[[ 36   7  31  20   6  -1 -11  -4   5  -7  -7  14]
 [  4   9  -5   2   9  -5 -11   2  11  -2  -2  -5]
 [ 24   3  38  27  -9  -5   1   2 -10   2  -6   5]
 [  7   3  18  36  -4 -18   5   3   5   9   8   9]
 [  2   3  -7   2  41  -6  -5  15   4 -12 -12  11]
 [ 15  -3   3 -21  -4  38   4  -7 -13  -5  14  14]
 [-13 -11   2  -3  -4  13  24   5 -26   4   7   8]
 [-17  -2  -6  -2  10  -2   9  35 -16   7  -7 -25]]
->
[[-17  -2  -6  -2  10  -2   9  35 -16   7  -7 -25]
 [-13 -11   2  -3  -4  13  24   5 -26   4   7   8]
 [ 15  -3   3 -21  -4  38   4  -7 -13  -5  14  14]
 [  2   3  -7   2  41  -6  -5  15   4 -12 -12  11]
 [  7   3  18  36  -4 -18   5   3   5   9   8   9]
 [ 24   3  38  27  -9  -5   1   2 -10   2  -6   5]
 [  4   9  -5   2   9  -5 -11   2  11  -2  -2  -5]
 [ 36   7  31  20   6  -1 -11  -4   5  -7  -7  14]]

[[ -3  -2  -2  -3   1   6  -4]
 [ -5 -23 -22   4  14  -4  27]
 [ -3  -7   2   2   5  16   5]
 [ 17  20 -22  -7   0   1  40]
 [  4 -23   5  -1  25   3   7]]
->
[[  4 -23   5  -1  25   3   7]
 [ 17  20 -22  -7   0   1  40]
 [ -3  -7   2   2   5  16   5]
 [ -5 -23 -22   4  14  -4  27]
 [ -3  -2  -2  -3   1   6  -4]]

[[25  6 -5 29  2 -4  2 -2 -3]
 [-9 10  4 43 -2  5 -9  5 -2]
 [-3 -1 -2 24  3 15 -7  4  5]]
->
[[-3 -1 -2 24  3 15 -7  4  5]
 [-9 10  4 43 -2  5 -9  5 -2]
 [25  6 -5 29  2 -4  2 -2 -3]]

[[-37  19  -2 -15   8  -4   9  31  23  36 -11  23 -21 -19]
 [-34  -1 -16  33  -3  38  13 -19  26  -4  -9 -36 -12  24]]
->
[[-34  -1 -16  33  -3  38  13 -19  26  -4  -9 -36 -12  24]
 [-37  19  -2 -15   8  -4   9  31  23  36 -11  23 -21 -19]]

[[-34   4 -26 -15  -7  22  13  39  -3  21  38 -29]
 [-11 -19  19  18 -19  -3  34  26 -43  29   4  -5]]
->
[[-11 -19  19  18 -19  -3  34  26 -43  29   4  -5]
 [-34   4 -26 -15  -7  22  13  39  -3  21  38 -29]]

[[  3 -40  21  -2   1   1 -19]
 [ 22  17 -46  34  -5  10   5]
 [ -3  -9   6  -7   8 -40 -10]
 [  3 -14   8  -1 -30 -16 -10]
 [ -3 -29   6  -5 -16 -21   2]]
->
[[ -3 -29   6  -5 -16 -21   2]
 [  3 -14   8  -1 -30 -16 -10]
 [ -3  -9   6  -7   8 -40 -10]
 [ 22  17 -46  34  -5  10   5]
 [  3 -40  21  -2   1   1 -19]]

[[  7 -11  11 -12]
 [-15  21 -26  24]
 [ -4   6  -8   9]
 [ 21 -33  33 -35]
 [ 23 -37  40 -41]
 [  3  -4   3  -3]]
->
[[  3  -4   3  -3]
 [ 23 -37  40 -41]
 [ 21 -33  33 -35]
 [ -4   6  -8   9]
 [-15  21 -26  24]
 [  7 -11  11 -12]]
